Turns, then the turns between two rows, first turn first; the first pair answered:
q_859 (before |-> after):
[  2 -11  -4  12 -14  -5  -8 -10 -14  -1 -10   3 -10   1  -1   6 -11   2
  -2   3 -12  10   8 -18  -7] |-> [  1 -13 -15   5   4   3 -11 -16 -11   5 -10   5  -3 -14  -3   1  -1   6
  14   4   4  11   8  -5  -4]
[ 14  -4   6 -16   3 -24  14 -31  16   4  26  36 -14  -1  19  25 -30   0
  -9   4 -12   1  15 -39  18] |-> [ 12  -8 -11 -24  11 -23   5 -50  10  11  23  30 -11 -16  18  34 -24  12
  -6  18  -2  10   8 -39  10]
[ -7  17 -22   1  29  43 -15 -24 -36  22  -7 -18  10 -37 -14  12 -32  39
 -16  22 -15 -41 -39  -2 -12] |-> [ -8   7 -32   8  53  49  -9   8  -6  20  -6  -5  -7 -41  24  -3  -7  16
   9  -4  12 -47 -51  21  25]
q_156 (before |-> after):
[ -8  13  22   7 -14  -7   3  20   4 -22   6  16 -15  10   8 -11  -8  -6
  -7  -4   3  -2 -26 -19  -5] |-> [ -2 -18  -2 -21  -7   8 -19  -2   4  -8   6   1  -1  20  15  -5  17   6
  10  -1  -5  19  27 -12 -24]
[ 12 -33  -7 -19  -5  -1   5  24  24  -4   5   5  -8  23  29 -14  15 -20
  14 -25  18  13  25  14  16] |-> [  4 -17  -6 -12  10   2   7  27  27  -2   3  15  -5   2  25 -13  17 -22
  12 -27  28   1  -9  26  32]
[ -8 -23 -15  -8   1   5   0  16  24 -16 -21  23 -19 -26  14 -20  33  16
  16   4  22  -3   6 -23  -3] |-> [ -4 -13  14   6 -11   1  17  21  23 -22 -13  25 -26 -20  11 -21  19   8
   6   7  15 -11  -2 -33  -4]
q_161 (before |-> after):
[ 24 -27   1 -11 -47   0   6  -3 -45   1  25  -4 -29  50 -13   2  15  12
 -12  -8 -37   5  70 -24   2] |-> [  5  -3 -41 -17  -6  32 -20 -36 -48  30  18 -21 -11 -16 -32  29  27  47
  -4  14   1 -16  28   0   0]
[ -6   2   0   5  17 -21  33  40  38 -20 -12  27  -5   4 -11 -18  16 -28
   8  -2  22 -11 -13  22  18] |-> [  4   9  24   5 -25 -32  39  17   5 -27  -3  14   9  24 -32  -7 -14 -12
 -19  15 -15 -12   0 -14 -17]
[  6 -30   3  -1 -17   0  20 -19 -35 -26  -9   3  19 -20 -22  14   2   1
 -13  29   4 -17 -24  -8 -16] |-> [ -7 -38 -12  -2  15  10  12  -7 -11 -19 -10  13   3 -32   3   4  25 -12
   3  12  30 -14 -29  26  12]
[ -2  -3   0   0 -41  20  -2 -28 -30   4  19 -25 -29  24 -19 -15 -12  19
  -2  29 -12  -7  33 -48 -25] |-> [-14   4 -42  -5   7  41  -8 -28 -10  27  13 -20 -22 -25  -8 -14  20  32
  27  22  38 -19   5  -4  -4]
q_319 (before |-> after):
[ 10 -13  36   5 -44  -8  12   2 -14 -18   0   4   4  37 -30   7 -34   2
 -26  -1 -46  19  40 -27 -13] |-> [  9 -11  46  12 -44 -14  26  18  -7 -21   3  10  -9  33 -29  -8 -38 -11
 -29  -7 -37   7  23 -29  -3]
[-32  45 -14   5  -7  -1 -21 -16 -16  39   0   0  23 -40 -17  28  -7  32
 -17  29  15  -9 -38 -21  -1] |-> [-32  33  -2  17   5 -12  -1  30  28  22  -5  31  -5 -24  17  -3   9  -7
  -8  -6  37 -16 -51  -9  40]
[-17 -42 -19 -10  13  25 -13  17  38  14  17   6 -22  13  30 -17  32 -15
  21 -36  26  27  13  15  30] |-> [-17 -30 -34 -22  -8  35 -39 -45  -5  28  16 -31  16 -12  -6  15  10  40
   3  15   2  26  27   1 -19]
[ -2  -6  23  33  18 -31  46 -17  40 -13 -11 -23 -15 -36  -5 -15 -16  -6
 -23   2  -9   6 -24  10   7] |-> [  3 -30   7  19  19 -23  30 -19  45 -10 -12 -23 -20 -13  20 -18  11  -6
   0 -10  -6  31  14  19   9]

Each pair is 2 to 3 turns apart.
[ 12 -38  -9 -16  -3  -7  -7  -2  -7   2   3 -20  16  39  23  -9   5   0
   4  -1 -20  41  58  -1 -18] |-> [ 14   0  36   8 -25 -30  16  -7 -24  -7   4 -16  12  23  -9   2 -37   9
 -34  10 -39   6  -7 -35 -21]
q_161 then q_156 then q_156
[ -1  33  14  19  -4   3  14  -8 -24 -14   8 -15  20 -32 -43  20 -24  30
 -25  34 -30 -18 -52  -7   2] |-> [  0  22 -35   2  17  25 -11 -31 -22   4   7 -33  41 -41 -33  24   1  50
  -1  38 -10  -2 -17  16  -7]
q_156 then q_156
[  0  22 -10  -5   8   4  -5 -32 -15  34 -23   4  23 -26 -51  23 -44  52
 -11  31  -7 -22 -63 -19 -33] |-> [  1 -21 -47 -40  15  16 -35 -45  -9  49 -20 -13  27   4 -21  22 -12  57
  21  26  -1  21  23   1 -46]
q_319 then q_319 then q_319
[  0   0 -13 -14 -13  10 -18 -22 -15  -1   4 -24  12  -5  -5  24  -6  14
  -4  14 -16  12  23  -9 -28] |-> [  0 -11  20   1  -7 -13   4  30  15 -16   7   9 -21  21  28 -10   1 -38
   1 -19  -7  10  12  -6   7]
q_156 then q_161 then q_156
[-22  20  19   4 -60 -10  -5 -19 -57 -26  22 -29 -19   0 -25   8 -35 -17
  -6  -6 -38  37  22 -43 -31] |-> [-25  16   0  -5 -66  -1 -17 -23 -62 -19  19 -37  -9   6 -22  13 -31  -6
   3  -4 -30  43  45 -38 -44]
q_156 then q_156 then q_156
